Each row has a name. Each question is about the rows just above it.

Columns, left to right: M S Y F B E J K
Z_439: [-28 2 -21 -31 41 38 -7 18]
Z_363: [-28 2 -20 -31 41 38 -7 18]
Z_320: [-9 8 -8 -12 28 -5 -7 16]
Z_52: [-81 33 -64 -58 88 -47 -48 66]
Z_805: [-22 -35 -25 33 11 7 -2 20]
Z_255: [-19 -1 -12 -24 32 28 6 18]
Z_922: [-19 -1 -12 -24 32 28 -10 18]
Z_949: [-13 -21 -4 -31 -6 -10 0 10]
Z_715: [-34 3 -23 -36 48 46 -5 21]
Z_444: [-12 12 -11 -13 30 -7 -6 18]
[-64 -25 -12 -12 -4] is in which column, read top down?
Y
[-7 -7 -48 -2 6 -10] is in which column, read top down?
J
[-5 -47] is in which column, read top down?
E
Which column holds this, read top down? [-2 6 -10 0]
J

Columns, left to right: U H Q Z W V N A T
Z_732: [0 -10 -28 -48 -12 -20 -62 -40 98]
Z_880: [41 -3 10 77 -11 41 49 45 -94]
Z_170: [18 15 -25 58 -62 73 -10 87 -50]
Z_386: [28 24 2 78 -24 50 42 60 -69]
[-11 -62 -24] is in which column, read top down?
W
[0 41 18] is in which column, read top down?
U
Which column holds this, read top down? [77 58]
Z
Which column holds [-48 77 58] top down?
Z
Which column holds this, read top down? [-94 -50]
T
Which column holds [58 78] top down?
Z
[-62 -24] is in which column, read top down?
W

Columns, left to right: X C D R L G
Z_950: [8 -35 -40 -8 -17 8]
Z_812: [0 -43 -18 23 -36 11]
Z_931: [12 -33 31 32 -26 -13]
Z_348: [6 -40 -20 -39 -43 -47]
Z_943: [41 21 14 22 42 0]
Z_62: [12 -28 23 -21 -34 -67]
Z_229: [-6 2 21 1 -26 -13]
Z_636: [12 -33 31 32 -26 -43]
Z_277: [-3 21 -8 35 -18 17]
Z_538: [-20 -25 24 7 -44 12]
Z_502: [43 21 10 20 16 25]
Z_331: [11 -33 5 78 -71 2]
Which column holds this, read top down? [-26 -18 -44]
L
Which column holds [35 7 20 78] top down?
R
[0 12 6 41 12 -6] is in which column, read top down?
X
[8 0 12 6 41 12 -6 12 -3 -20 43] is in which column, read top down?
X
Which column holds [-8 23 32 -39 22 -21 1 32 35 7] top down?
R
[-40 21 -28 2 -33 21 -25 21] is in which column, read top down?
C

Columns, left to right: kaduv bage peli nif Sasem Lemal fasa fipud remu Femoz
Z_15: [-27 55 7 11 55 -3 -23 5 6 -78]
Z_99: [10 8 55 1 -27 7 -75 -34 -19 55]
Z_869: [48 22 0 50 21 -33 9 -57 -38 -60]
Z_463: [-84 -11 53 1 18 54 -14 -17 -10 -2]
Z_604: [55 -2 -25 5 -77 -30 55 8 -15 10]
Z_525: [-32 4 -37 -76 33 35 -4 41 -26 36]
Z_213: [-5 40 39 -32 3 -34 -78 30 6 38]
Z_370: [-59 -57 49 22 0 51 18 -32 -3 10]
Which column holds [48 -84] top down?
kaduv
Which column holds [7 -33 54] top down?
Lemal
[-17 8 41 30] is in which column, read top down?
fipud

Columns, left to right: Nazo des gonof fim Kolan
Z_362: [62 59 -63 -55 51]
Z_821: [20 55 -57 43 39]
Z_305: [-3 -9 -25 -80 54]
Z_130: [-5 -96 63 9 38]
Z_106: [10 13 44 41 14]
Z_257: [20 -48 37 32 -7]
Z_810: [73 60 22 -12 -7]
[59 55 -9 -96] is in which column, read top down?
des
Which column holds this, read top down? [55 -9 -96 13]
des
Which column holds [51 39] top down?
Kolan
Which column holds [39 54 38 14 -7 -7] top down?
Kolan
Which column holds [20 -3 -5 10] top down?
Nazo
Which column holds [41 32 -12] top down?
fim
[-3 -5 10 20 73] is in which column, read top down?
Nazo

Columns, left to right: Gur tasom dip Dipal
Z_296: [51 -18 -9 41]
Z_700: [51 -14 39 78]
Z_651: [51 -14 -24 41]
Z_612: [51 -14 -9 41]
[-9 39] is in which column, read top down?
dip
Which column holds [78 41 41] top down?
Dipal
Whose row is [51 -18 -9 41]?
Z_296
[-9 39 -24] is in which column, read top down?
dip
[-24 -9] is in which column, read top down?
dip
Whose row is [51 -14 -24 41]?
Z_651

